In the rows, 128 means zero.
Y: 3 groups of rows, each row roughly a mix of its group's hidden directions; one row fits no group
Y (120 x 11)
[[129  97 124  96 116 175  87 105  90 176  95]
 [114  96 185 154 136 136 132 119 101  58 112]
 [140  56 142 122 181  97 118 111 131  88 130]
 [108 158  85 152 111 110 142  68 143  75 115]
 [120 189 146 117 158 154 114 110  86 116 184]
 [172 173 109  98  82 162 162 119 115 141 164]
 [138 171 166 143 131 109 166 100 165  91 178]
 [188  81 138 158 132 122 127 178  90 115 145]
 [180  72 120  96 133 124 108  80 129 132 169]
 [ 91 101 171 155 105 120 139 149 110  66  91]
 [184 156 112 126 118 115 111  55 129 122 162]
 [135 141  58 112 152  95 112  86 164 148 153]
 [138 101 159 144 120  87 166 193 123 127 172]
 [103 171 104  90  84 118 128 190 134 159 117]
 [155 182 122  95  74 160 106 135 111 112  88]
 [150  90 177 132 176 132 109 102 148 111  74]
 [107 103 187 146 110 148 138 152 135 132  57]
 [140 107 134 101 187 155 100  73 171 123 119]
 [165 118 120  90 191 144  85  88 136 151 138]
 [169 108 138  81 105  94 113  71 126 164 152]
 [123 128 118 102  85 160  97 129 114 183  69]
 [144 104  89 133 160  75 145 114  97 144 186]
 [126 141 135 142  57  91 150 181 100 147 118]
 [136 152  64  90 158 109 104 119 161 152 169]
 [143 208 141 107  91 166 110 136 116 122 102]
 [172 182 133 131 135 127 119  64 152 142 166]
 [164 122  87  96 143 105 125 131 107 201 157]
 [128 162  60  98 131 127 105 125 139 184 158]
 [ 57 151 111 127  98 105 111 165 106  90 105]
 [ 80 119  73 155 172 131 111 134 131  76 111]
 [ 99 108 170 149  89 106 199 150 136 128 111]
 [152 172  79 113 171 147  70 118 117 126 147]
 [152  99 144 192 115  95 175 151 106  96 140]
 [156 138 120  86 121 109 124  63 138 157 184]
 [116 206 128  98  97 144 105 146 101 153 100]
 [119 129  94 136  81  88 134 197 113 145  96]
 [127 167 170 137  79 155 140 177 106 114  87]
 [ 88 120 127 157 133 160 114 135 108  47 104]
 [ 88 135  93 126 100 123 140  69 136  68 108]
 [147 134 191 149  81 135 163 177 111 131 108]
 [209 105 166 131 115 140 167 118 118 132 154]
 [105  85 142 139 101 109 150 128 188 156  76]
 [139 118 132  95  92 152 112 106 107 209 150]
 [123 124  53 101 165 116  94 117 149 112  89]
 [175 143  81 107 149 139 112  88 141 157 182]
 [115 119 182 127  88 163 134 178  96 102  95]
 [113 118  68  79 133 102  87 140  95 119 165]
 [129  89 170 148  87 154 138 147 129 150  62]
 [130 133 171 192 141 109 163 129 159 126 180]
 [135 129 159 144 115  89 172 193 159 130 164]
 [144 106 212 128  93 134 156 144 103 146 146]
 [137 123 128 106 137 157  87  53 131 132  78]
 [135  92 155 203 145  90 136 147 161 128 107]
 [145 151 199 151  94 100 167 117 138 107 156]
 [ 87 187 111  99 105 160 113 119 151 115  78]
 [176  81 158 135 157 130 131  92 160 141 179]
 [ 92 210 100 110 110 121 118 139 110 150  99]
 [141  87 168 160 108 119 171 192 109 122 119]
 [143 124 175 189 130  88 156 116 165 132 163]
 [142  88 154  72 112 147 102 139  98 128  69]
 [134 125 178 184  83  96 161 146 102 132 150]
 [155 105  90 180 174 120 102 111 126  80 149]
 [127 196 121 130  73 160 143 150 129 171 124]
 [190  87 144 142 117 106 158 108 104 109 180]
 [103 112 168 151  84 107 168 177 100 113  97]
 [140 182 117 138  81 118 181 158 151 131 166]
 [110 133 156 194 128 118 163 181 118  88 133]
 [135 172 184 151  82 164 163 144 129 104 113]
 [123 162 126 134  52 140 160 174 152 145 113]
 [166  93 197 154 130 147 155 121 115 146  88]
 [116  53 164 134 138 139 132  92 179 121 126]
 [ 72 171  74 144 140  98 126 133 146 147  90]
 [130 190 110  95  83 160 105 125 124 107  82]
 [118 208 141  99 114 159  99 138 130 161 103]
 [145 120 157  48  94 131 126 157 109 115  93]
 [106  70 116 143 165 120 125 193 144 153 104]
 [ 85 165 131 117  72 127 135 188 128 130  94]
 [166 127 118 142 173 140 115  60 121 110 175]
 [165  83 176 159 135 111 178 122  92 119 149]
 [126 131  52 134 169 104 108  89 157 138 148]
 [109 180  72  69 119 161 115 127 139 135 110]
 [166  65 177 127 137 140 129  94 164 141 157]
 [157 183  91 104  82 145 129 121 153 105  83]
 [105 186 139 115  75 173 131 129 100 118  89]
 [ 85 111 105 111 171 113  72 123 144 139  75]
 [149  85 135  53 136 140  98 111  89 117 108]
 [209 141 137 150  98 102 155 100 128 127 159]
 [144  93 112  56 143 146 101  99  85 135 148]
 [129 176 154 118  77 109 162 168 172 153 136]
 [127 140 112  52  93 152 110 152 116 143  83]
 [138 152 101  56 121 137 125  93 122 150 181]
 [154 110 131  91 126 132  99  72 160 192 128]
 [154 164 138 132  68 142 173 161 115 172 142]
 [144 178  84  97 158 152  67 113 115 130 140]
 [126 180  98 155  71 160 153 126 165 148 146]
 [ 96 108 133 159  76 126 116 136 124  73  74]
 [ 98 169 111 119  66 120 144 185 117 155 115]
 [158  82  87 117 143  91 115  81 163 162 142]
 [114 178 145 100  89 187 126  97  90 122 116]
 [200  93 168 117 118 141 145 107 163 141 158]
 [113  92 180 141  87 107 192 151 132 140 116]
 [163 132 129 142  90 199 118  94 120 173 123]
 [129  86 137 130 115 102 130 201 104 111  79]
 [136 190 123 128  74 167 143 145 131 178 128]
 [100  80 123 123 183  94 100 114 137  74 124]
 [145 160  82  88 114 116 129 141 115 116 202]
 [ 70  82 157 124  98 142 144 156 105  96  92]
 [ 88 116  98 103 146 129 120  82 197 144 105]
 [139 165  67 105 152 125 105 107 135 183 162]
 [135  79 136 172 149 123 140  83 159  72 138]
 [ 85 166 120 121 114 141 121  54 143  87 120]
 [133  95 199 160 124 143 156 126 128  78 103]
 [ 88 102 118 116 187 112  83 112 158  91 105]
 [144 133 176 177 127  90 162 110 158 122 179]
 [131 155  83  88 178 125  89 111 128 176 150]
 [129 187 148 109 112 145 126  80 176 110  88]
 [109 152  82  83 164 123  82 128 180 137 128]
 [141 178 116 148  71 136 172 142 105 145 171]
 [137  62 108 129 114 107 105 164  90 176 108]
 [121  77  92 110 127 137  97 168  79 151  89]]
which group is each row in? (one row of each group first)
[103  73 185 141 144 126 128 135  95  85  97]
(96)
[107 170 176 106 101 132 117 136  62 156 144]
(6)
[147  65 166 127 107 117 116 135  61 126 107]
(7)

[ 53 102 158 117 107 135 146 165  98 123  98]
(6)
[152 151 125 138  76 119 179 152  90 134 181]
(96)
[ 77 202  98 108 139 134 127  89 146 128 126]
(6)
[116 112 172 122  76 105 193 155 123 153 116]
(6)
[110 135 119 145 116 106 159 221 122 107 134]
(7)
[201 115 153 164 104 121 148  95 132  94 154]
(6)
[133  73 168 144 116 133 124 120  61  89 115]
(96)
[130  88  90 180 160 114  94  80 124 158 121]
(7)
[203 115 150 139 105  94 156 114 136 165 159]
(6)
[146  61 119 116 179  86 118 109 127  98 149]
(96)
[140 102 102 122 158  74 139 177 184 138 146]
(7)
